In the rows, zero is written as 128.
Named turns come first, each shown by rows before and after it. Which turns, in which order, take the first row of each pair that follows to the second? Write the first one first, as in the answered first pair.
k401 (before => after):
[137 121 102 139 103 147 103 127 145 111 169] => [100 122 137 123 114 108 104 102 165 132 153]
[159 139 131 112 120 139 132 115 135  87 101] => [119 157 118 135 130 160 114  89 117 110 130]
[102 109 130 107 114 133 130 135 188 120 100] => [125 115  92 129 106 179 120 149 155 115 127]
[156 151 105 107 104 193 136 154 127 127 115] => [ 80 163 126 109 128 165 132  99 145 174 118]
k243 (before => after):
[ 95 162 125 160 117 150 108 103 159 172 172] => [ 92 158 122 167 113 140 100 110 152 152 183]
[152 122  90 153 105 130 119 187 101  57 158] => [129 128 117 133 110  74 132 179 108  40 139]
[138 126 117 132 119 133 133 142 113 102 134] => [131 129 124 126 118 121 136 140 117 100 129]
[173 123 103 150 102 197 135 153  69  59 137] => [151 129 123 148 104 146 129 162  70  27 131]
k157 (before => after):
[143 137  41 185 113 189 111 117  72 121 174] => [203 124  46 154 104 207 137 134  92 133 144]
[148 126  96 152 119 168 138 149  91 142 120] => [141 130 100 147 128 174 142 131  98 168 118]
[183 107 126 116 102 163 159 128 175 128 128] => [106 124 128 141 121 154 136  78 175 170 148]
[108 103 165 115 119  57 135 154 150 115 111] => [112  99 173 104 122  64 135 147 164 133 106]
k938 (before => after):
[ 46 142 121 138 136 113 113  94 101 144 118] => [ 55 131 115 163 120 107  99 123 102 108 140]
[100 119 123 117 139 108 101  90 157 186 116] => [ 80 123 129 127 139  79  92  94 147 159 123]
[173 114 173 100 123 103 135 143 163 126 105] => [161 116 174  92 126  95 136 138 163 132 105]
k169 (before => after):
[144 101 110 179 129 145 152 146 101  98 154] => [147  86 125 184 121 158 147 132 139 136 149]
[139 149 106 112 134 174 129 107 101 162 108] => [130 155 104 108 137 170 130 104  95 155 103]
[116 132 205 121 118 115 131 115 183 144 127] => [ 93 148 197 110 131  91 142 114 148 117 128]
[160 131 142 111 156 148 139 145  86 146  78] => [163 127 145 112 155 155 139 141  92 152  76]
Now pairs of rows:
Between the rows of a pair lie two turns.
[ 87 141 145 111 157 142 117  77  95 155 127] => [151 118 124 140 123 154 103 153  87  71 152]
k157, k169
[161 132 134 104 119 112 145 153 140 101 105] => [140 134 131 115 131 159 133 117 150 175 115]
k157, k243
[151 122 164 138 132 117 171 159  96  73 114] => [170 118 166 126 134 172 171 123 128 148  99]
k157, k243
[101 143  82 115 156 171 116  71  83 187 107] => [123 132 139  55 148  90 152 103 110 141  56]
k169, k401
[151 164  96  33 164 160 169  83 103 169  73] => [183 146  37 120 129 224 127 139  90 127 139]
k243, k243
[146 121 112 116 128 120 139 147 126 115 115] => [100 128 119 129 143 114 121 115 121 139 129]
k157, k157
[147 109 136 138  88  96 105 191 181  77 114] => [154 106 149 113  94  94 121 175 202 105  92]
k243, k938
[154 121 134 168 131  88  92 190 115   1 133] => [246  91 161 106 130 170 128 156 181 125  69]
k157, k243
[ 66 177 112 130 143 120 138  95 119 141 126] => [143 157  89 148 107 140 135 174 117  65 135]
k157, k938
[ 73 157 141 103 150  91 144 108 125 163 113] => [178 129 129  84 126 134 163 159 137 140  90]
k243, k401
[135 112 156  95 131  86 160 138 175  79  88] => [119 117 151  98 144 141 160  89 187 165  89]
k157, k243
[113 151 103 112 143 119 132 125 100 125 121] => [107 147 118 113 140  95 128 127 114 115 123]
k938, k401
[ 88 120 135 172  96 130 147 137 158 113 164] => [131 112 148 145  96 154 168 129 181 147 130]
k157, k157
[114 141 132  98 137 101 153 137  99 102 119] => [167 123 119 108 118 141 149 160 111 108 121]
k169, k938
[ 79 113 180 139 125  51 114 115 178 117 128] => [120 112 182 101 124  56 142 126 180 121  97]
k157, k243
[ 75 127 151 109 189 121 179  81 105 156 113] => [ 95 138 117 112 191 155 178  95  67 132 125]
k243, k169
[118 162 119 154 136 113  98 133  83 109 169] => [168 145 136 101 138 150 129 108 126 185 118]
k157, k157
[ 75 144 152 123 145  80 129  90 133 140 121] => [161 136 131  86 130  96 163 144 114  91  90]
k169, k157
[158 125 148 104 124 164 132 113 145 189 126] => [161 116 126 151 105 170 101 150 127 135 165]
k243, k243
